Rotation paths and how fast each direction turns (deg/step):
Each turn is a multiple of 5 degrees from 10 to 175, or 0.
Each row of a path follows its step; steps can be skipped.
Rotation 1:
step 3: [-0.36  1.00  2.21  2.60 -0.44 -1.77 -0.37  1.78  0.79 -2.24 -2.13  0.72
  1.69  0.36  2.08 -0.93  0.64 -1.23 -0.10 -2.13 -2.54  0.84  1.43 -0.17
 -0.25  2.67 -0.71  1.00  1.23 -1.19 -0.06  0.63  0.51  2.40  0.23  0.00
 -1.62 -0.32 -0.76 -1.82  0.87 -1.24 -0.86 -0.53  0.90  1.61  0.32  0.85
  1.83  1.13 -1.46  1.58 -0.69  1.18 -0.92 -0.36  2.42 -1.01  2.44  1.04
  1.68 -0.69 -1.00  1.69  0.12  0.96 -0.74  2.25  0.48  0.52 -1.30 -1.01
  2.49 -0.60  0.61]
step 5: [ 1.93  3.47 -0.52  0.03  1.33  2.85  1.89  1.45 -0.31  0.95  1.10  0.49
  1.78 -1.98 -0.71 -2.05 -0.45 -0.01  0.96 -0.80  0.20 -1.37  1.86  1.22
 -1.57  0.54  0.22  1.63  2.29  1.25 -1.46 -0.69 -1.76  0.62  0.00  0.31
 -0.66 -0.58 -0.76  1.36  1.27  0.83  0.47 -0.32 -0.58  2.52 -1.30 -2.12
 -0.75  1.12  0.37  1.24 -2.46 -0.23  0.85 -1.22  0.07  2.14  0.27  2.56
 -0.92 -1.54  0.67 -0.74  0.05  0.48 -0.92  2.43  0.74 -1.03  1.78  1.07
  0.70 -1.89 -0.75]
step 8: [-0.72 -1.21  0.77 -1.48  0.79  2.20  0.61  0.67  0.10  0.02 -1.62  1.61
  1.40  2.13  0.18 -0.97 -0.02  0.12  1.06  0.07 -0.21  1.36  0.22  0.86
 -0.86  0.48 -1.19  1.58  2.60 -0.75 -1.08  0.07 -0.95  3.03 -2.13 -0.26
  2.31 -0.64 -1.38  0.32 -0.87 -1.40 -0.96  0.84 -0.51  0.44 -0.12 -2.29
  0.82  0.07  1.39  0.18 -3.24  0.11  2.57 -2.84 -1.27  0.66 -0.62  2.00
 -0.57 -0.98  1.92 -0.06  0.65 -0.17 -1.21  2.38  1.31 -0.92  0.47 -0.38
  2.96 -2.04 -0.21]
step 11: [-0.90 -0.67  0.11  0.51  1.32  2.74  0.64  1.65 -1.58  0.75  0.01  1.12
  1.61  1.14  0.96 -0.81 -0.32 -0.82  0.34 -0.24 -1.31  1.35  0.88  1.43
 -1.36 -1.31 -1.69  2.90  1.32  0.51  0.29  2.49 -1.77  2.59 -1.56  1.76
  0.70  1.41 -1.82  3.24 -1.24  0.72  1.18 -1.16  2.01  1.91  0.00 -1.34
  1.80  1.82 -0.01 -0.21 -0.10  1.74  0.51 -0.30  1.30 -1.42  0.33  1.71
 -0.98  0.57 -0.67  0.26 -0.96  0.30  0.57  2.22  1.61  1.87 -1.06 -0.52
  1.72  0.68 -0.05]
step 12: [-0.38  2.09  0.59  1.77 -2.17 -0.34  2.22 -1.23  0.08 -2.72 -1.67 -1.86
  0.79 -0.93 -1.05 -0.19 -0.08 -0.09 -0.18 -0.15 -1.59 -2.21  0.66  0.80
 -0.02  1.60  1.31  0.86 -0.31 -0.29 -2.53 -1.34  0.91  2.15 -0.50 -0.10
  0.29 -0.32 -1.71  1.32  0.17 -0.70 -1.27 -0.43 -0.13  3.55 -1.69  0.78
 -0.28 -0.57 -0.61  0.03 -1.48  2.74  1.02 -1.66  0.34 -0.17  1.26  0.34
 -1.50 -0.52 -1.89  0.54  0.81  1.83  1.77  3.53  0.06  1.23  1.59 -1.87
  0.19 -0.52 -0.52]
step 13: [ 2.41  2.68  0.75  1.33 -2.04  1.45  1.05  0.56  0.64 -0.16  0.91 -0.42
  0.13  0.13  0.06  0.79 -1.01  0.40 -0.46  0.04  0.03 -0.89 -2.61  1.97
  0.18  1.88  0.75 -0.09  3.38 -0.35 -0.86 -1.08  1.33  2.75  0.18  1.29
 -1.35 -1.83 -1.37 -0.22  0.46  0.13  0.49 -0.77 -1.27 -2.07  0.19 -0.38
  1.34  0.58  2.62  0.58 -3.30  0.51  0.29  1.94  1.24 -1.34  1.43  1.11
 -1.79  0.46  0.16 -0.81 -1.50  0.09 -1.50  0.85 -0.15  0.00 -2.75  1.71
  0.70 -1.62  1.02]
step 14: [ 0.08 -0.69  0.89  1.08 -0.22  2.22 -0.30 -0.08 -0.10  0.30  1.04 -0.31
  1.70  0.53  0.83 -1.41  1.79 -0.60  1.83 -0.57 -1.02  0.22  2.81  2.71
 -1.37  2.35 -0.60  1.61  2.37 -1.46 -0.10 -0.07 -2.59  1.40 -0.94  1.23
  0.76  1.43 -2.13 -1.49 -1.61  0.85  1.27 -3.48  0.16  1.65 -0.15 -1.40
  0.93  0.28 -0.72  3.23  0.48 -0.13 -0.22  0.40  0.91 -0.17  0.42  1.58
  0.04  0.81  0.84  1.47  0.93  0.22  1.48  0.55  0.90 -1.58 -0.42  3.02
  0.49 -0.97 -1.09]
step 15: [ 1.74 -0.03 -0.64 -0.37 -0.01 -0.04  1.69 -0.40  0.19 -1.72 -4.15 -2.15
  1.10 -2.35  0.28 -0.04 -0.16  0.74 -0.86  0.47 -1.73 -1.44  2.51  0.43
  2.21 -0.57  0.70  0.39  0.77 -2.00  0.31 -1.23 -1.55 -0.12 -4.01  0.51
  0.36 -0.34 -1.82  0.02 -0.46 -0.17 -2.21 -0.36  0.38  1.96  0.88  0.64
  1.45 -0.32  1.80 -1.52 -1.10  1.97  0.40 -0.41 -0.26 -1.27 -1.01  2.96
  0.20  0.36  0.51  1.00 -0.79  0.59  0.17  2.18 -0.45 -0.87  1.67  0.10
  1.86 -0.95  0.17]
Directions:
[-0.02  0.25 -0.05  0.52 -0.17  0.70  0.15  0.00  0.16  0.60 -0.28 -0.83
  0.23 -0.59 -0.15  0.27  0.07 -0.06 -0.21  0.23 -0.31 -0.19 -0.01 -0.23
  0.08 -0.75  0.22 -0.51 -0.33  0.11  0.01 -0.23  0.36 -0.24 -0.22  0.50
 -0.71 -0.15 -0.09 -0.12  0.10 -0.38  0.22 -0.18 -0.35 -0.52 -0.05  0.44
  0.21 -0.05  0.22  0.07 -0.45 -0.21  0.10 -0.49 -0.15  0.02 -0.88 -0.58
  0.01 -0.42 -0.17 -0.08 -0.15 -0.35  0.07  0.40  0.37 -0.34  0.48  0.04
  0.08 -0.14  0.10] : 135
[-0.63  0.12 -0.11  0.47 -0.06  0.30  0.35  0.33  0.24 -0.07 -0.81  0.27
 -0.52 -0.13  0.19  0.03 -0.53 -0.22  0.19 -0.13 -0.32  0.17 -0.01  0.29
 -0.37 -0.29  0.13  0.63 -0.24 -0.04  0.00 -0.06  0.04 -0.47 -0.29 -0.28
 -0.03 -0.51  0.09 -0.43  0.27  0.56  0.44  0.21 -0.23  0.09  0.14  0.30
 -0.33  0.55  0.07 -0.55  0.62  0.16 -0.62 -0.09 -0.23  0.23  0.09 -0.04
  0.31 -0.41  0.40  0.23  0.07 -0.12 -0.48  0.13  0.19  0.08 -0.47  0.03
  0.47  0.40 -0.67] : 55
[ 0.41  0.48 -0.02  0.24  0.29 -0.51 -0.42 -0.36  0.25  0.14  0.39 -0.51
 -0.17  0.40  0.38  0.30 -0.24  0.25  0.21 -0.45 -0.30 -0.10 -0.17  0.48
  0.04 -0.12  0.36  0.16  0.04  0.00  0.03  0.48  0.74  0.17 -0.01 -0.21
 -0.11  0.53  0.14 -0.10 -0.76 -0.05 -0.39 -0.01  0.00 -0.36  0.06 -0.27
  0.00  0.40  0.02  0.42  0.16 -0.13  0.20 -0.23  0.20 -0.45  0.21 -0.55
  0.73  0.00 -0.11 -0.01 -0.52 -0.32 -0.34 -0.02  0.37 -0.39 -0.76  0.35
 -0.12  0.16 -0.59] : 110
[-0.41 -0.16 -0.07  0.13 -0.07 -0.10  0.16 -0.14  0.22 -0.36 -0.20 -0.03
  0.38 -0.20 -0.60  0.05  0.08  0.00 -0.44 -0.01 -0.54  0.58 -0.41  0.36
 -0.15 -0.06 -0.19 -0.18 -0.22 -0.10  0.04 -0.52  0.29 -0.69  0.32  0.09
 -0.10 -0.65  0.12  0.27 -0.05  0.11 -0.83  0.00  0.10 -0.13  0.33 -0.36
  0.12 -0.37 -0.05  0.69  0.30  0.24  0.02  0.02  0.43 -0.29  0.02  0.62
  0.00 -0.45 -0.02 -0.09 -0.66  0.77 -0.01  0.03 -0.16 -0.67 -0.19 -0.39
 -0.34  0.52  0.02] : 120
[ 0.08  0.12  0.05 -0.02 -0.06 -0.16  0.16 -0.13  0.13 -0.44 -0.23  0.45
  0.49 -0.06 -0.01  0.53  0.06 -0.14  0.20  0.12  0.13  0.32 -0.37 -0.21
 -0.29 -0.23 -0.74 -0.48 -0.08 -0.54 -0.07  0.31 -0.21 -0.12  0.41  0.00
 -0.33  0.82 -0.32  0.12  0.12  0.90 -0.33  0.49  0.34  0.01 -0.05  0.13
 -0.24  0.42  0.60 -0.03 -0.81 -0.31 -0.26  0.05 -0.01 -0.28  0.44  0.00
  0.03 -0.89  0.03 -0.09 -0.02 -0.27 -0.14 -0.14  0.37 -0.08  0.14  0.46
  0.42 -0.24  0.32] : 140
[-0.24 -0.09 -0.01  0.03  0.30  0.06  0.36  0.13  0.16 -0.17  0.19  0.23
 -0.46  0.13 -0.72 -0.32 -0.74  0.12  0.34  0.13 -0.12  0.34 -0.09 -0.22
 -0.31 -0.22  0.32  0.36 -0.55 -0.31  0.12 -0.19  0.46  0.43  0.12 -0.28
  0.40 -0.02  0.08 -0.11  0.00 -0.08 -0.70 -0.10 -0.17  0.10 -0.63  0.37
 -0.25 -0.18 -0.58 -0.26 -0.54  0.20  0.93  0.45  0.22 -0.65 -0.21 -0.06
 -0.02 -0.20 -0.01 -0.43  0.32 -0.63 -0.11  0.45 -0.14 -0.08  0.02 -0.29
  0.37 -0.31  0.21] : 90
Rotation 2:
step 1: [-2.27  0.03 -1.39 -1.54 -0.41 -1.81  0.47 -1.84  0.03 -0.51  0.11  0.71
 -2.01 -1.96  0.79  1.22  0.81  2.92  2.77  2.88 -3.70 -0.22 -0.39 -1.18
 -1.65 -0.89  2.42  2.52 -0.37  0.65  1.76  0.78 -0.39  0.63  0.11  0.23
  0.82 -0.50 -0.44 -0.70 -0.50 -2.70 -0.90  1.94 -0.09 -0.57 -1.21  2.35
  0.52 -0.11 -0.60  0.79  1.30  0.79 -0.83  1.17  0.36 -0.97  0.50  0.37
 -0.73 -2.11 -1.41 -2.25 -0.70 -3.17 -0.94  0.48  0.13  0.67  0.30 -1.44
 -0.25 -1.77 -0.06]
step 3: [-1.38 -2.69  1.27 -0.22 -0.18  1.17 -2.04  2.03 -1.33  2.03 -0.87  0.48
 -0.23 -0.18 -2.18 -0.31  2.03  2.28 -0.11 -0.22 -1.54 -0.46  2.73 -1.14
 -1.59  1.34  0.49  2.92  1.25  0.70 -0.29 -1.31 -0.22  0.64 -1.74 -1.50
 -1.40 -2.16  1.71  1.54  1.46  0.58 -0.31 -0.81 -0.07 -1.51 -0.97  1.47
 -0.36  1.08 -1.83  1.37 -1.77  1.34  1.54  1.83 -1.13  0.19 -0.72  3.13
 -1.23 -0.85  2.44  0.37 -1.90  0.20  0.19 -0.98  1.26  0.35  0.69 -1.17
 -1.63 -0.16 -1.34]
step 4: [ 0.84  0.09  0.42  1.08  1.96  0.05 -0.94  1.19 -0.62  1.32  1.40 -1.40
  1.18  0.12  0.97 -1.36  2.04  2.26  0.87  0.83 -3.41  0.48  0.07 -2.79
  0.73 -0.47  1.20 -0.17  0.95 -1.15  2.55  0.78 -1.53  1.51  0.65  1.36
  1.32 -0.03 -0.04 -0.42 -0.88 -0.27 -1.88 -1.82  0.92  0.06 -2.68  0.80
 -1.26 -0.40  1.27 -0.59  0.77 -1.04  1.53  0.08 -1.37  0.80 -2.19 -0.10
  3.20 -0.86  1.45 -1.24 -2.82  0.18  2.03 -1.09  0.04 -0.79  0.34  0.32
 -1.20  3.57 -1.24]
step 5: [-2.15  0.38 -1.85  0.88  0.90  0.21 -3.26  1.58 -2.29  0.07  0.68 -0.98
 -1.10  0.43  0.38 -0.37 -0.18  0.38  0.17 -1.33 -1.51 -2.08  2.25 -1.01
 -1.64  0.05  1.05 -0.39 -0.43  2.39  2.12 -0.54  0.43 -0.94 -0.09  1.59
  0.37  1.14  2.08  1.54  1.87  0.46  0.34  0.15 -0.78  1.19 -1.12  2.11
 -2.56 -1.68  2.09 -2.39  0.21  0.63 -1.07 -0.61  1.01  0.53 -0.63  1.41
 -0.16  1.12 -1.37  0.11 -0.43 -3.06  0.20  4.07  1.11 -1.16  0.79  0.16
 -0.32  1.84  0.04]
step 7: [-1.12 -0.47 -1.93 -1.29 -0.56  0.34  0.50  0.15  0.48 -0.02 -0.34  0.64
 -1.31 -0.83 -0.39  1.92 -0.97  2.27  0.31  0.99 -1.24 -0.15  0.00 -2.49
  2.64 -1.80  1.92  1.33  0.17 -1.04  0.79 -0.96 -0.67  1.21 -3.70 -0.88
  0.57 -0.08  3.05  1.09 -0.25 -0.37 -3.70 -0.29  0.39 -0.92 -0.53 -2.54
  0.97 -1.68 -0.98 -1.07 -1.00  1.75 -0.19  0.10  0.05  0.22  0.45  1.14
  2.19 -0.21 -1.32 -1.34 -1.50 -1.11  1.77  2.67  1.99  1.45  1.10  0.12
  1.99 -1.17  1.71]
step 8: [-2.92 -0.19  0.04  0.12  0.34 -2.19 -1.32 -0.29 -0.03  0.43 -1.68 -1.89
 -0.75 -0.10 -0.11  0.46  2.18 -0.03 -0.15  0.78  1.12 -1.42 -1.82 -3.12
  0.45 -0.24 -1.62  2.75 -3.07 -0.58 -0.43 -0.37  1.36  1.19  1.25 -1.11
  0.54 -2.06 -0.99 -0.91 -0.01 -0.83 -3.33  0.62  1.76  0.38  0.16  0.91
 -1.71 -0.11 -1.37 -1.20  0.71  1.66 -1.02  1.90  2.22 -1.14  0.00  0.81
  0.53 -0.72 -0.76 -0.12 -1.77 -0.72  2.80  0.66 -0.12 -1.93  0.97 -2.46
 -2.35  0.56  1.29]
step 9: [ 0.87 -1.02 -0.81  0.98 -0.32  0.48 -2.74  2.23 -0.41  1.87  0.25 -0.99
 -2.30  1.70  1.75 -2.14  0.66 -0.30  0.71  0.88  0.04 -0.75 -0.99 -0.97
  0.85  0.59 -0.70  4.17  2.07  0.17 -1.29  0.40 -1.62  1.57 -2.03 -3.44
 -0.54 -0.28  1.25 -0.40 -0.89 -2.27  0.50 -0.75 -0.24  1.90 -0.15  0.59
 -1.61  1.14 -0.49 -0.94  1.35  4.03  1.54  1.26 -0.97  1.43 -2.05 -0.57
 -0.81  0.95  0.76 -0.91  0.17 -0.93 -0.42  0.66  1.12 -1.46  1.54  0.43
  0.45 -0.19 -0.62]
step 14: [ 0.80  0.52  1.03  0.91 -0.39 -0.28 -1.54 -1.85 -0.88 -0.23  0.66 -1.04
 -1.22 -1.43 -0.35  0.60  1.11  2.72  1.93  1.00 -0.55  1.70  2.46 -2.72
  3.77 -0.48 -1.11  2.98  0.83  2.37  0.37 -1.76  1.37 -1.80 -0.24  0.14
 -0.74 -0.94 -0.68  1.08 -2.33 -0.76 -1.11  1.02 -0.20 -0.03 -1.25  1.68
 -0.48 -2.09  0.31 -0.64 -0.03  1.93 -0.15 -0.78 -0.26  0.81  1.88  0.93
 -0.86  0.29  0.38 -0.47 -1.27 -2.68  3.62  0.98 -1.30 -1.49  0.46 -0.59
 -0.30 -0.20  1.26]
Directions:
[ 0.20 -0.09  0.14  0.13  0.06 -0.18 -0.35 -0.28 -0.40 -0.02 -0.07  0.30
  0.41  0.08 -0.67  0.19  0.20  0.08  0.24  0.92  0.06 -0.22 -0.50  0.19
 -0.01 -0.14  0.01  0.02 -0.29 -0.35  0.08  0.03  0.19  0.20  0.77 -0.14
  0.36  0.60  0.06 -0.16 -0.20 -0.10 -0.23  0.01  0.36 -0.26 -0.11  0.00
 -0.24 -0.16 -0.91 -0.06  0.07 -0.70 -0.61  0.29 -0.05  0.06 -0.77 -0.62
 -0.22 -0.22  0.15  0.24 -0.05  0.46 -0.39 -0.22  0.05 -0.53 -0.36 -0.23
  0.16  0.49 -0.12] : 160
[-0.22 -0.32  0.53 -0.06 -0.21  0.18 -0.02  0.31 -0.49 -0.05 -0.11  0.34
 -0.22  0.54  0.41 -0.38 -0.28 -0.19 -0.32 -0.09  0.16 -0.02 -0.40  0.78
 -0.43 -0.48  0.45 -0.07  0.63  0.06 -0.16 -0.34  0.41 -0.36 -0.48 -0.65
  0.24 -0.07 -0.50  0.18 -0.58  0.24 -0.18  0.17 -0.07  0.01  0.27  0.14
  0.24  0.36 -0.07  0.38 -0.35  0.46 -0.52 -0.10  0.05  0.27 -0.50  0.40
 -0.09 -0.11  0.56  0.35 -0.38  0.34 -0.21  0.06  0.31  0.10  0.36  0.48
  0.09  0.38  0.07] : 110
[-0.36 -0.19 -0.19  0.44  0.52  0.43 -0.07 -0.03 -0.12 -0.10  0.42  0.28
  0.63 -0.51 -0.49 -0.76  0.04 -0.04 -0.23 -0.13 -0.11 -0.06  0.15  0.40
  0.26  0.39 -0.39 -0.13  0.23  0.24  0.02 -0.12  0.50  0.03 -0.80 -0.49
 -0.34 -0.36  0.22 -0.18  0.01 -0.28  0.35 -0.11 -0.16  0.22 -0.61 -0.34
  0.05  0.75 -0.18  0.03  0.20  0.53 -0.39 -0.16 -0.09 -0.30 -0.15 -0.58
 -0.03 -0.27 -0.51 -0.42 -0.16  0.33 -0.29 -0.27  0.16 -0.05 -0.27 -0.58
 -0.07 -0.16 -0.18] : 120
[-0.12  0.06  0.06  0.04 -0.17  0.03 -0.22  0.28 -0.44 -0.04 -0.71  0.32
  0.09 -0.21 -0.74  0.29  0.08 -0.58 -0.55 -0.07  0.72 -0.27  0.41 -0.68
 -0.57 -0.12  0.59 -0.62 -0.18  0.21  0.13 -0.19  0.32  0.11 -0.32  0.25
  0.05 -0.25  0.13  0.14  0.40  0.09  0.36 -0.03 -0.38 -0.12  0.40  0.02
 -0.34 -0.42 -0.41 -0.76 -0.08  0.18 -0.30  0.15  0.55 -0.46 -0.06  0.13
  0.09  0.04 -0.38 -0.07  0.25  0.19  0.21 -0.29  0.39  0.50  0.10  0.29
 -0.08  0.16 -0.28] : 145
[ 0.07  0.22 -0.17 -0.32  0.46 -0.10  0.11  0.23 -0.11  0.22 -0.51  0.25
  0.27 -0.06  0.06  0.15  0.34  0.83  0.40 -0.41  0.21  0.47  0.56  0.36
 -0.42  0.01  0.80 -0.10  0.35 -0.16  0.32  0.59  0.24 -0.28  0.42 -0.35
 -0.56  0.14 -0.80  0.35  0.25  0.11 -0.05  0.06 -0.59 -0.27 -0.69 -0.29
  0.05  0.26 -0.43 -0.33 -0.24 -0.22  0.27  0.08 -0.24 -0.06  0.22 -0.04
 -0.23  0.03 -0.28 -0.24 -0.47 -0.25 -0.05  0.11 -0.12 -0.53 -0.09  0.34
 -0.28  0.15  0.04] : 25
[ 0.18  0.06 -0.23 -0.06 -0.61 -0.40 -0.14  0.43 -0.25 -0.34  0.04  0.00
  0.48  0.11  0.33 -0.09  0.41  0.33 -0.19 -0.32 -0.09  0.13  0.24  0.12
  0.15 -0.36 -0.25 -0.24  0.11  0.01  0.54 -0.12 -0.87 -0.59 -0.18  0.25
 -0.18  0.36  0.26 -0.20  0.27  0.74  0.27  0.38 -0.51  0.21  0.13 -0.10
 -0.09 -0.07 -0.29  0.46  0.41  0.24 -0.22  0.27 -0.21 -0.14  0.16  0.05
  0.88 -0.18 -0.13  0.44  0.33  0.24 -0.44  0.21 -0.03 -0.07 -0.14 -0.62
 -0.11  0.90  0.03] : 55
[ 0.07  0.32 -0.21  0.36 -0.05  0.07  0.38 -0.17 -0.41 -0.04 -0.06  0.49
 -0.20  0.12  0.54 -0.47  0.31 -0.87  0.21  0.34  0.00  0.27  0.23 -0.21
 -0.55  0.16 -0.02  0.00 -0.39  0.38  0.37  0.34  0.04  0.57  0.34  0.00
  0.12  0.14 -0.13  0.06 -0.11 -0.11  0.32  1.10 -0.10 -0.23  0.14  0.44
 -0.21  0.46  0.40  0.11  0.61  0.31  0.49 -0.13 -0.04  0.25 -0.53 -0.16
  0.11  0.03 -0.39 -0.41  0.03 -0.25 -0.01  0.24  0.51 -0.57  0.17 -0.06
  0.34  0.22  0.35] : 90
